In the rows, 128 means zero.
The same turns and mirrors carry the whole set onto itself, and each row onto the other rows of its family. Which rows share a family with each named row? Give them in list order.
These 32 rows form 4 families of 8 rows each.
dak: [115 137 149 161 151 115 124 112 129 131 138 123 141 142 116 166  75 123]
kegev: [ 83  95 152 142 123 124 134 108 125 130 108 112 119 136 135 133 109 113]
Fivo: [173 132 117 139 146 142 125  95 126 139 150 127 136 131 116 153 119 139]
dor: [124 114 123 114 150 109 155 109 144 153 129 122 111 121 132 130 134 139]
sufin: [137 116 144 161 122 126 118 105 138 151 155 144 143 122  98 122 110 148]
nuna: [171 131 118 136 151 140 120  96 128 136 147 137 136 131 118 150 118 141]
zito: [168 125 109 134 144 142 112 101 127 132 138 134 133 138 114 151 120 144]
pipat: [131 114 157 171 119 148 113  95 105 112 132 120 143 137 117 163  99 123]
ziz: [124 109 143 162 122 153 108  97 109 107 126 128 142 143 118 158  91 121]
pur: [125 112 118 114 145 113 139 113 143 156 119 117 110 132 133 126 137 137]
tago: [141 117 136 155 123 129 125 111 134 146 157 148 143 125  96 124 110 155]
somo: [110 141 149 155 150 104 122 113 131 128 137 119 139 140 114 168  84 125]
siza: [105 134 146 148 146 140 143 116 117 115 117  89 110 123 152 162 123 123]
kori: [110 131 150 142 150 135 147 109 119 118 106  92 117 124 155 160 122 116]
raden: [141 110 134 158 123 129 131 106 139 152 155 143 142 127  96 125 108 149]
vipa: [141 107 137 143 122 158 149 102 124 134 130 117 117 108 141 115 148 148]
kifa: [128 112 128 117 149 111 152 112 143 154 123 122 108 128 133 125 135 145]
gido: [129 112 153 166 122 150 112  93 103 106 126 127 145 133 129 157  96 121]
rer: [134 120 138 157 127 133 117 111 142 152 158 143 139 117 105 125 108 160]
gosu: [135 104 132 138 118 149 153 107 121 131 127 122 116 104 135 122 153 144]
Pogeb: [ 82  97 165 148 123 115 143 109 123 125 111 116 118 128 133 140 114 123]
mafo: [110 146 148 159 149 120 115 113 132 132 143 117 135 133 115 168  80 128]
buvog: [136 110 137 136 122 149 147 107 124 133 125 116 119 107 136 119 157 149]
kisen: [116 138 150 160 151 111 122 104 130 137 133 119 143 145 114 169  80 125]
fumo: [128 117 122 117 146 107 150 113 149 153 129 117 111 132 123 126 134 139]
vufe: [ 85  96 163 143 119 120 143 113 122 126 113 106 119 135 134 137 112 119]
paf: [112 132 148 139 147 131 146 105 112 117 103  98 117 122 153 168 125 120]
rolam: [129 117 153 164 121 148 112  97 107 108 135 122 148 136 118 161  97 115]
vibuf: [114 132 142 137 150 136 153 111 119 112 112  93 114 125 156 163 121 125]
miga: [129 108 135 146 125 152 145 113 127 136 132 115 113 108 142 120 151 156]
nobak: [ 86  96 160 142 115 119 140 110 130 129 112 113 122 123 132 130 113 114]
Piv: [171 134 116 141 153 137 121  96 123 130 142 130 134 142 120 154 117 146]

Same family as rer: kegev, zito, ziz, pur, siza, mafo, miga
Same family as Piv: sufin, somo, vipa, gido, fumo, vibuf, nobak
Same family as rolam: dak, nuna, tago, kori, kifa, buvog, vufe

The same turns and mirrors carry the whole set onto itself, and each row onto the other rows of its family. Which rows share a family with each named row? Give them in list order.
These 40 rows form 5 families of 8 rows each.
Dani: [111 127 167 139 153 140  96 139 138 159 122]
fuge: [103 113 174 160 119 140 121 132 103 140 110]
nosur: [126 106 147 141 119 134 111 166 159 128 126]
rumuv: [128 152 173 142 125 124 154 125 114 152 133]
muv: [ 96 116 176 155 116 127  97 129 118 129 144]
fegav: [126 148 158 137 116 143 105 154 101 148 139]
Zarak: [105  81 177 143 127 126 134 123 136 142 142]
ranes: [139 112 154 158 121 142 111 158 158 157 138]
vidob: [134 142 172 120 122 143 136 179 127 143 137]
tuv: [128 125 177 142 127 118 121 112 111 168 139]
denad: [107 128 165 155 150 129 130 158 138 171 126]
vuvu: [144 142 158 138 119 118 136 148 168 137 140]
pum: [ 99 105 139 158 139 123 133 138 130 133 138]
gefop: [116 107 155 152 120 112 140 108 141 128 137]
Las: [152 143 158 117 137 117 122 143 137 151 128]
zikig: [114 135 185 138 127 121 151 128 108 117 122]
Reda: [121 110 176 130  98 133 128 154 140 109 154]
Bamol: [117 140 192 143 122 128 151 121 109 153 135]
mufer: [141 113 168 121 128 108 151 145 153 145 148]
numiz: [ 99 110 181 141 120 160 118 156 110 138 131]
runu: [105 102 158 142 139 117 142 115 147 129 132]
gosur: [139 141 179 143 103 145 121 173 122 150 129]
pifub: [115 120 162 156 150 114 132 144 145 167 115]
kina: [130 103 163 148 111 136 116 159 105 130 106]
vel: [136 117 174 131  92 133 133 129 129 108 135]
migip: [117 100 174 129 138 136 116 169 159 137 124]
viv: [132 136 171 143  89 144 126 135 125 111 135]
Dopu: [118 103 160 156 116 133 101 154 156 126 118]
lop: [122 110 176 134 138 101 112 119 152 133 133]
rola: [137 131 167 132 102 103 120 132 118 122 151]
Masuv: [136 117 155 131 116 153 128 124 147 109 131]
derav: [147 139 164 129 125 129 145 137 160 150 145]
Fela: [ 95 105 176 156 116 134 117 151 107 129 116]
disop: [120 133 158 127 126 125  96 160 145 113 132]
ges: [121 142 176 147 138 126 146 129 161 144 155]
mure: [119 113 172 133 151 135 143 148 122 175 126]
rabe: [123 124 175 132 111 134 154 132 102 147 156]
bitil: [131 150 177 147 121 144 116 172 130 150 113]
lozip: [152 139 200 136 110 141 127 150 137 143 123]
nepa: [116 129 183 165 132 111 133 163 120 165 129]

Same family as ges: ranes, pum, zikig, kina, Masuv, lozip, nepa
Same family as muv: Dani, fegav, tuv, Las, lop, rola, disop
Same family as runu: nosur, denad, Bamol, gosur, vel, derav, Fela
Same family as Zarak: vidob, Reda, mufer, numiz, migip, mure, rabe

The same turns and mirrors carry the whole set onto itself, and each row onto the other rows of its family. Which rows share a family with each named row? Give them in list order.
These 32 rows form 4 families of 8 rows each.
favo: [ 89 119 128 169 140 109 104 175 135 109]
gil: [145  91  94 169 151 112 100 143 133 152]
dizov: [ 98 123 114 169 138  97 125 159 123 104]
fof: [158 103 106 136 154 125 105 143 117 133]
vum: [100 111 114 139 170 119  93 165  96 123]
kema: [146 108  98 167 130  89 109 148 141 120]
Dolo: [105 110 115 178 120  93 106 156 144 120]
suv: [137 111 116 130 162 136 111 147 102 128]
Liv: [133 102 106 171 120  93  96 149 150 132]
tele: [119 105 105 134 173 125  91 152 104 143]
rosod: [129 109 120 131 163 144  90 155 122 143]
gigef: [ 86 114 128 171 129 106 112 162 128 112]
gata: [131 103 124 126 154 139  92 149 108 135]
dige: [162 103  99 152 140 105 104 144 133 130]
Bugez: [104 110 134 135 153 139 102 157 102 123]
pav: [137  98  96 146 165 123  94 144 119 155]
fole: [150 101 111 143 151 134  88 151 138 148]
duse: [109 111 119 181 129  99 101 171 149 115]
numur: [101 101 118 181 144  99 104 175 116 103]
Zakiz: [150  98 112 134 144 127  86 144 125 143]
Vugas: [ 92 108 120 159 159 109  98 174 101 107]
san: [120 116 104 175 129  85 118 156 138 110]
lutu: [152  99 107 162 138 116  89 153 153 142]
Fadu: [ 94 124 122 153 152 116 126 158 107 107]
mor: [151  97 104 152 130 108  88 144 143 141]
Risar: [ 86 115 134 153 143 126 109 162 110 114]
sazit: [110 118 122 137 161 132 120 153  98 117]
foz: [137  89 100 189 138 103 106 153 137 135]
nemaz: [134 103 111 178 128 102  95 162 158 128]
punar: [ 87 121 132 150 154 126 102 172 119 116]
kam: [118  93 110 194 136  96 107 166 129 116]
Bopin: [103 117 130 134 164 141  96 164 114 130]

Same family as Vugas: gil, vum, tele, pav, numur, foz, kam
Same family as fof: dizov, kema, suv, dige, san, Fadu, sazit
Same family as mor: Dolo, Liv, gigef, gata, Bugez, Zakiz, Risar

